In the rows, 128 means zero.
Each path below is one point turned by a fixed rotation once a step. After each direction that follows a path, write how fast that rotation turns it, in degrees per step (0 if it stays still).
Each turn is a multiple of 5 degrees from 10 to 175, or 0.
Each row of a path follows its step; steps can be skipped.
Path 1:
step 2: [130 111 119 133 129 118 116 129 123 128 128 126 138 110 141 127 124 137
 122 141 124 130 146 113 134 132 128 128 127 126 115 119 126 131 127 133
 122 131 111 132 123 125 136 119 125 132 124 143 128 118 108]
step 3: [138 133 127 136 132 124 125 124 126 127 119 122 132 127 140 128 121 128
 122 123 120 123 118 117 126 109 125 123 128 129 121 115 115 140 144 120
 118 127 142 130 135 132 121 122 126 116 139 142 124 133 106]
step 5: [136 131 131 138 119 121 125 128 126 134 130 126 139 130 136 121 133 133
 120 123 136 132 129 124 135 126 114 126 128 125 113 113 117 139 129 105
 120 131 108 128 133 139 121 130 142 132 130 142 115 123 123]
step 7: [128 123 120 115 136 109 124 119 123 121 123 131 125 124 142 125 127 137
 132 108 132 130 134 111 128 130 123 142 117 123 120 122 131 131 150 111
 132 131 116 128 126 124 135 125 136 129 129 138 119 125 127]
step 10: [140 137 111 129 133 123 128 142 135 121 122 111 133 128 142 120 126 134
 137 120 132 118 131 123 132 138 115 130 137 125 129 122 122 143 132 120
 125 119 125 128 132 123 136 120 124 125 132 147 124 127 106]
step 15: [136 134 130 130 125 134 114 123 128 129 120 125 126 128 136 125 119 124
 122 125 139 116 140 132 133 132 129 125 119 109 107 133 130 142 150 127
 121 118 119 120 124 122 130 130 138 114 132 142 120 132 124]
step 17: [129 128 115 130 133 127 135 118 116 126 125 116 145 115 134 125 125 134
 118 105 131 118 132 119 139 135 122 111 123 120 123 123 124 136 133 129
 115 122 131 123 128 121 144 125 135 135 134 133 121 124 120]
step 19: [133 139 117 135 134 124 124 136 113 126 141 114 128 127 141 134 112 125
 121 122 129 129 140 124 127 133 134 132 131 128 135 111 122 129 138 118
 113 130 117 129 124 126 127 117 125 126 146 130 110 126 117]
step 21: [136 128 118 135 129 125 109 129 132 123 138 133 134 127 125 126 114 121
 136 127 140 129 133 122 137 120 124 130 127 112 112 103 139 132 129 127
 119 134 119 123 126 116 129 116 136 131 129 143 121 121 123]
Directions:
[128 129 125 127 127 130 132 132 131 133 128 129 129 131 128 130 128 126
 125 123 127 122 123 128 127 130 130 127 130 126 127 130 126 128 129 131
 125 125 127 127 127 129 127 131 128 125 131 132 127 128 127] : 155
[125 128 131 130 125 123 127 127 128 126 133 126 125 123 131 127 127 127
 126 128 127 128 129 128 128 128 127 131 133 129 127 131 128 130 126 133
 130 128 130 127 130 129 125 128 131 124 134 129 126 128 127] : 110
[128 130 128 128 127 127 130 128 131 129 130 130 125 129 130 125 131 127
 127 125 132 128 128 127 129 130 129 125 124 125 122 130 129 124 130 128
 133 133 127 128 127 126 127 126 131 127 127 126 128 132 131] : 45
[129 123 126 127 131 124 131 126 129 129 124 125 127 125 131 128 126 130
 128 127 126 130 130 130 134 132 130 128 127 130 128 127 128 126 126 127
 125 128 123 124 126 130 129 129 128 126 130 127 130 129 132] : 145
Path 2:
step 1: [117 139 123 120 143 126 146 133 123 133 114 133 130 120 132 128 136 126
 121 124 123 118 125 140 140 115 123 130 126 118 131 116 124 138 122 105
 133 125 133 146 122 134 127 126 130 126 129 121 120 121 140]
step 3: [117 130 141 126 145 145 132 123 127 133 138 146 129 135 118 124 133 123
 125 139 119 141 129 135 127 121 145 127 112 123 125 124 126 135 123 110
 125 130 122 131 123 129 114 126 142 137 119 128 128 127 130]
step 7: [121 128 130 122 130 131 139 122 116 138 130 126 126 134 137 125 138 132
 141 123 131 129 130 136 145 127 121 120 115 128 131 139 131 127 120 117
 122 111 131 135 118 139 119 112 143 132 124 116 116 133 143]
step 13: [116 134 128 136 140 126 121 129 119 145 139 129 134 119 145 115 137 126
 121 120 134 124 139 130 134 117 121 126 111 134 127 121 128 132 127 116
 124 121 128 124 134 133 118 121 132 120 141 106 123 121 135]
step 17: [127 134 125 124 147 114 128 120 126 122 120 123 132 124 131 118 134 129
 123 135 126 134 130 126 118 123 131 127 126 130 135 118 137 122 140 102
 142 122 135 134 114 124 126 123 128 126 119 102 124 139 125]
step 19: [110 144 119 127 139 122 127 119 135 133 129 133 121 124 128 115 140 114
 130 128 134 132 119 135 139 113 133 129 106 114 122 122 131 133 126 123
 135 115 130 129 126 141 127 116 129 134 133 127 116 127 129]
step 21: [124 127 117 118 140 147 129 126 122 117 135 133 132 129 130 130 134 111
 122 143 120 133 127 134 123 130 128 123 123 118 124 109 123 135 122 115
 119 117 127 123 110 127 118 129 119 130 121 119 119 117 140]
step 23: [122 131 121 126 126 115 131 124 125 122 136 133 125 136 132 120 145 124
 131 132 131 127 132 136 128 129 131 130 127 109 140 134 126 130 137 108
 130 125 120 130 111 119 115 135 153 135 118 112 126 125 127]
step 24: [126 131 117 123 138 137 141 126 116 132 138 127 126 136 130 136 129 133
 133 139 125 136 115 137 125 127 120 119 125 119 134 130 125 136 127 106
 129 103 130 140 129 140 124 125 134 133 132 118 130 140 141]
Directions:
[128 130 128 135 126 128 130 129 131 127 132 127 123 126 128 126 129 128
 127 132 128 130 125 130 125 126 128 127 129 130 126 125 129 129 127 132
 130 125 127 132 131 131 126 128 134 129 129 127 130 127 127] : 70
[127 125 127 126 128 130 123 127 129 128 132 128 129 130 134 124 127 127
 130 129 131 127 129 126 128 129 127 126 130 125 130 127 129 128 127 133
 125 131 126 130 125 131 123 130 127 126 131 127 126 126 130] : 45
[127 126 128 132 128 126 127 128 129 131 120 129 129 130 128 127 124 127
 131 129 128 125 124 129 125 125 130 125 129 129 130 128 124 124 127 128
 128 131 131 129 125 131 128 128 130 130 126 126 127 127 129] : 135
[132 128 129 131 126 127 127 124 127 128 125 131 128 129 128 127 129 129
 126 125 127 129 131 123 131 131 124 126 128 131 128 127 125 129 129 129
 124 126 125 127 125 128 128 127 131 134 131 129 132 129 130] : 160
[127 130 128 127 131 121 127 126 129 124 127 127 128 126 130 132 131 131
 129 128 128 127 130 130 126 132 130 133 128 128 132 127 128 124 131 133
 129 130 127 130 127 125 126 126 131 130 129 125 126 129 127] : 120
[126 126 127 125 128 130 131 129 127 125 128 127 125 130 129 129 131 126
 134 132 126 129 126 132 128 126 127 127 127 127 130 133 123 130 125 130
 127 127 126 129 124 123 127 127 128 130 129 129 132 130 128] : 20
Path 3:
step 1: [133 143 113 126 120 110 130 138 135 132 124 123 121 114 118 126 140 143
 126 128 131 128 142 124 129 131 131 134 132 139 139 128 146 134 132 128
 128 134 123 120 115 120 125 128 125 127 128 130 121 135 111]
step 3: [137 129 116 131 122 136 134 123 144 127 131 110 110 127 110 142 140 136
 127 124 139 135 112 126 137 135 133 132 124 125 128 129 123 123 127 117
 134 142 132 130 122 123 126 128 123 122 118 124 114 129 128]
step 7: [120 126 132 138 131 118 133 126 136 109 120 112 135 133 113 133 136 143
 108 123 130 136 131 121 128 129 123 118 124 116 121 124 127 124 130 118
 125 136 125 132 126 130 136 126 117 130 116 137 131 131 115]
step 9: [131 137 112 137 124 127 143 139 135 128 117 128 141 124 119 133 129 134
 131 122 142 129 141 135 117 133 127 142 137 125 139 120 127 127 134 133
 122 138 116 127 110 136 129 131 122 131 126 125 125 127 111]
step 12: [111 138 123 123 138 124 123 135 138 129 124 115 134 111 121 140 126 130
 121 110 148 124 127 124 135 121 132 133 136 132 133 128 129 124 118 122
 120 134 126 125 117 131 132 112 131 130 126 135 138 122 128]
step 15: [126 136 123 133 136 124 139 115 141 125 130 119 124 126 110 134 134 139
 120 134 142 122 127 119 141 131 133 120 120 130 119 121 139 128 130 118
 123 127 121 122 125 126 127 130 117 127 138 142 144 139 114]
step 18: [130 135 130 139 117 122 133 129 131 137 137 117 125 119 132 120 143 137
 122 121 128 140 128 135 128 122 143 129 125 126 135 129 141 140 135 124
 123 132 137 120 122 120 130 127 122 116 120 148 132 130 110]
step 20: [123 139 115 125 123 127 137 137 128 141 135 116 131 128 113 156 141 131
 127 118 134 130 123 119 134 130 137 119 134 136 134 126 125 127 124 120
 126 142 137 132 125 128 133 120 132 124 118 124 134 127 121]
step 23: [142 133 123 130 118 127 139 126 128 129 131 112 141 125 109 131 127 138
 129 139 155 134 126 130 127 127 135 120 130 128 114 128 128 130 125 125
 118 123 125 118 117 130 123 118 129 132 128 135 127 138 117]
Directions:
[127 130 131 130 126 129 131 128 126 128 126 134 126 127 127 129 128 127
 126 128 125 133 132 130 129 132 125 128 131 127 127 129 130 129 128 131
 128 130 124 130 128 130 129 130 129 125 125 134 130 130 126] : 40
[129 129 126 130 126 128 128 124 133 133 129 126 131 128 131 126 125 127
 128 127 128 133 130 134 129 125 128 130 129 126 126 126 128 129 128 134
 130 128 130 127 127 128 124 128 126 130 128 127 128 126 127] : 80
[130 131 125 126 128 129 128 129 127 130 127 130 127 127 131 130 130 130
 126 128 131 126 130 124 125 129 126 129 132 130 126 126 129 130 125 132
 127 124 130 129 124 133 126 123 131 131 130 126 131 132 128] : 100
[132 129 127 127 128 125 128 127 127 128 128 129 128 127 130 127 129 127
 129 131 130 125 127 129 125 129 131 126 131 129 125 126 129 134 133 128
 126 128 128 126 130 126 131 132 128 133 130 133 123 128 126] : 85
[129 130 130 131 127 127 129 130 131 134 132 132 125 124 130 127 130 128
 126 125 130 126 129 128 124 128 128 128 128 122 129 132 128 126 125 126
 127 128 128 126 128 128 131 131 125 128 128 124 125 128 128] : 45
Path 4:
step 3: [124 127 125 128 127 129 149 120 117 120 136 118 119 142 113 122 139 121
 124 127 140 118 120 132 121 133 129 118 130 125 129 128 129 120 128 139
 135 133 139 122 128 144 135 125 126 126 136 115 125 133 111]
step 10: [125 131 118 129 122 132 120 130 134 145 121 125 118 135 122 135 136 119
 102 118 120 130 127 137 139 136 132 108 132 137 138 138 134 134 134 128
 134 129 131 129 126 126 129 132 136 126 121 136 130 125 133]
step 11: [129 134 106 129 134 143 127 126 134 126 137 129 119 137 122 130 131 128
 132 127 132 139 127 136 127 121 132 132 133 129 129 127 133 116 139 102
 142 116 118 123 119 122 127 126 135 128 127 116 133 141 129]
step 12: [133 139 124 141 128 144 134 132 120 129 130 116 125 133 119 124 117 131
 121 138 113 124 116 130 121 126 130 128 125 131 145 110 130 129 124 133
 127 124 120 143 120 126 137 139 134 121 136 131 116 135 128]
step 13: [120 136 120 137 129 142 131 129 122 137 126 119 123 137 132 126 113 111
 121 121 135 120 137 134 134 127 127 121 127 122 134 128 126 141 137 131
 114 129 131 125 118 123 129 121 106 123 131 110 128 128 133]
step 17: [129 130 130 128 122 130 129 128 127 119 125 120 129 138 127 124 126 129
 133 115 145 124 131 133 115 115 130 124 131 122 143 127 126 127 110 149
 133 134 142 122 125 139 134 139 127 127 112 138 133 127 122]
step 18: [117 136 131 132 116 126 126 118 127 137 128 128 118 119 132 120 144 127
 127 117 141 121 146 128 141 120 140 144 128 131 116 131 132 116 134 131
 122 137 141 128 126 130 131 130 131 121 125 134 123 141 127]
step 21: [136 119 117 130 130 137 129 120 124 146 135 129 114 134 129 128 132 117
 112 117 126 136 119 129 138 124 128 127 122 130 128 140 128 129 139 138
 127 121 132 127 122 139 138 133 151 122 128 131 124 128 117]
step 23: [128 138 129 129 117 138 144 137 125 134 129 132 112 130 128 129 124 126
 123 141 122 109 123 130 128 128 129 135 129 131 135 119 139 136 136 128
 133 132 131 137 129 118 132 124 140 124 144 125 111 125 141]
Directions:
[130 123 128 133 125 131 130 131 128 128 129 131 130 129 131 129 128 123
 130 129 126 126 129 128 126 130 127 126 128 126 128 130 131 126 127 131
 127 128 126 128 131 124 130 133 124 130 128 129 127 128 130] : 100
[128 129 127 132 126 127 134 127 128 127 129 128 126 131 130 130 124 130
 125 129 126 127 124 130 129 128 127 129 124 129 129 126 129 131 133 126
 128 124 128 126 132 130 125 128 125 126 130 124 130 128 126] : 35
[131 132 126 128 128 129 131 129 127 123 129 130 129 133 128 129 130 130
 130 134 127 125 129 124 127 125 127 128 126 128 128 126 129 126 124 128
 134 130 131 127 126 130 127 127 129 127 129 130 130 127 129] : 130
Path 5:
step 1: [124 130 129 130 128 124 130 127 147 137 110 139 131 133 124 125 145 145
 126 130 126 123 128 131 121 132 115 136 130 120 127 127 134 138 116 142
 123 119 129 149 117 130 111 120 128 120 126 121 128 130 131]
step 7: [141 117 146 124 128 115 124 119 132 133 142 132 129 122 126 111 130 132
 132 133 131 129 129 129 127 121 125 139 132 133 127 117 130 125 121 130
 128 118 110 126 129 123 113 134 142 136 105 124 122 129 129]
step 8: [121 121 128 111 125 118 133 120 127 131 136 116 113 134 136 123 134 122
 126 124 141 127 128 122 120 118 124 128 125 135 123 124 140 122 145 127
 137 129 131 137 118 141 117 125 136 132 123 138 143 147 135]
step 11: [115 133 135 125 124 130 132 127 128 140 122 125 133 132 145 145 134 123
 129 121 137 130 128 135 136 122 123 121 117 136 139 113 121 108 139 135
 133 123 146 129 132 137 144 126 137 124 134 125 119 130 128]
step 12: [129 122 130 135 127 115 130 132 128 142 126 128 129 138 132 123 137 134
 128 125 110 135 115 139 136 131 128 141 124 113 125 134 126 113 118 137
 119 109 138 133 131 121 142 130 121 125 143 121 137 123 129]
step 17: [127 144 125 128 123 127 122 149 139 133 120 118 118 125 131 144 120 125
 135 128 129 131 140 133 121 121 133 117 132 139 136 118 139 125 117 124
 119 135 127 141 135 125 126 129 140 125 124 118 148 126 135]
step 18: [135 137 136 141 121 114 114 125 122 139 132 133 136 118 112 133 122 132
 134 128 130 141 122 143 127 132 109 125 129 129 128 139 127 117 131 122
 125 125 128 137 134 136 117 147 134 130 122 116 131 131 128]
step 22: [127 134 123 120 128 127 132 125 119 114 118 132 133 131 130 146 132 110
 118 132 123 127 132 122 133 132 141 141 124 133 131 127 111 116 126 135
 133 137 123 133 124 145 141 124 123 115 118 136 115 124 136]
step 24: [126 108 132 123 128 129 114 126 114 117 109 119 145 136 132 123 122 120
 134 122 118 132 128 126 126 134 117 126 140 132 132 127 142 126 119 131
 123 134 126 128 119 130 116 143 127 118 121 131 124 131 140]
Directions:
[124 128 127 127 130 127 127 128 130 123 125 129 126 124 132 129 127 130
 125 127 128 127 129 126 127 126 128 133 125 125 124 124 128 128 127 129
 124 128 129 130 132 132 127 129 130 126 129 125 128 124 127] : 135
[128 132 127 126 129 129 127 127 128 132 129 126 130 130 125 127 129 125
 132 123 130 129 131 128 126 126 123 129 124 128 125 127 130 128 128 124
 130 130 124 128 126 128 125 125 129 129 126 125 132 123 129] : 40
[128 125 131 127 123 129 131 131 130 128 129 125 126 131 126 133 131 127
 128 127 126 130 130 130 129 125 128 124 125 123 127 130 131 129 127 127
 128 130 126 128 133 129 130 129 128 130 131 127 128 131 126] : 125
[129 126 127 132 130 126 132 132 126 132 126 131 132 125 128 130 129 131
 129 128 129 128 129 125 127 126 126 130 124 125 128 128 125 128 127 126
 132 130 131 130 124 126 132 128 128 125 131 129 126 129 128] : 40
[128 130 128 129 127 126 126 123 128 132 130 127 127 124 129 129 134 126
 123 127 132 127 123 130 128 130 126 129 126 128 126 129 128 128 126 129
 127 128 124 129 128 133 131 126 129 128 130 131 126 131 131] : 100
[126 128 125 130 127 130 128 128 122 131 124 129 130 126 127 129 127 125
 128 127 130 126 130 131 124 128 132 125 129 127 133 126 128 123 127 126
 125 126 125 127 132 130 131 125 127 126 127 127 129 128 125] : 60
Path 6:
step 0: [138 129 139 119 131 131 102 141 131 133 129 127 123 133 133 132 130 121
 141 126 130 132 113 126 136 135 142 125 138 133 125 117 116 123 125 128
 133 125 132 144 135 115 137 127 123 124 129 135 120 125 133]
step 1: [119 133 127 122 119 123 131 127 121 135 132 124 127 122 127 122 125 128
 125 130 134 121 112 135 117 128 130 119 130 119 130 138 133 153 144 113
 133 131 144 130 144 129 123 130 127 121 126 139 137 134 138]
step 2: [123 123 124 128 115 149 125 127 133 139 129 113 116 123 125 132 130 126
 131 142 122 128 129 125 124 134 113 122 124 129 134 137 112 131 115 141
 140 130 130 134 136 121 127 135 135 137 136 118 122 127 122]
step 5: [124 134 131 132 134 128 123 136 136 134 129 132 136 127 130 126 130 127
 116 122 131 118 131 125 127 133 134 142 125 123 135 135 122 129 151 140
 120 135 129 134 109 111 134 124 125 116 147 137 136 130 122]
step 8: [127 143 124 127 116 138 136 113 118 125 111 125 135 124 123 127 138 137
 133 122 120 123 118 126 126 122 110 119 132 131 122 125 117 120 126 133
 122 136 139 138 134 129 122 123 122 130 127 126 124 127 109]
step 16: [116 126 117 132 140 123 122 131 145 135 134 122 121 131 135 127 123 134
 140 120 119 133 128 123 144 126 126 139 138 123 133 125 144 138 128 112
 127 134 138 135 125 137 121 133 125 135 126 116 115 133 120]
step 17: [114 121 138 129 126 120 147 128 128 138 128 127 136 124 140 131 115 137
 137 135 113 132 128 126 120 129 124 138 126 128 112 125 128 125 118 126
 131 142 126 133 119 115 138 128 134 118 127 132 144 128 134]
step 19: [133 131 130 117 136 133 138 137 132 119 135 127 128 112 131 139 115 110
 119 109 139 133 126 126 117 124 124 133 123 125 117 130 123 125 126 119
 124 123 127 135 136 132 144 131 131 120 124 124 124 114 133]
step 20: [124 138 132 143 122 141 127 127 116 128 129 127 112 139 120 146 131 129
 127 134 139 116 125 120 147 137 126 121 122 122 116 134 124 122 137 113
 126 131 130 129 126 130 120 128 124 116 121 124 126 135 132]
Directions:
[128 128 125 130 127 128 128 126 130 128 129 127 130 128 131 130 128 128
 125 130 123 130 128 132 127 126 132 132 128 129 125 129 132 127 128 130
 129 127 125 127 124 126 125 134 127 124 128 126 127 124 127] : 55
[125 129 128 127 125 131 127 132 130 129 130 126 128 130 134 125 130 128
 131 126 129 127 127 127 124 134 126 130 123 128 129 129 130 130 127 126
 131 129 128 128 129 128 132 129 127 123 126 123 129 130 127] : 25
[131 127 124 129 126 128 133 129 126 128 127 127 130 124 129 129 134 127
 129 128 129 128 127 127 128 124 128 129 126 125 126 128 122 130 126 128
 129 124 129 125 132 126 127 129 130 125 129 124 128 130 128] : 65
[131 129 124 121 129 128 129 131 132 125 127 131 132 129 128 125 125 128
 124 129 125 126 126 127 130 127 128 130 129 130 127 129 129 129 126 125
 128 131 133 127 131 131 126 125 126 126 129 128 126 130 128] : 140
[124 128 130 128 125 131 127 126 130 129 129 121 131 124 128 128 128 127
 128 127 130 129 129 129 126 126 127 130 130 134 127 123 127 124 126 127
 128 128 127 127 133 128 128 127 125 131 126 130 126 128 126] : 170
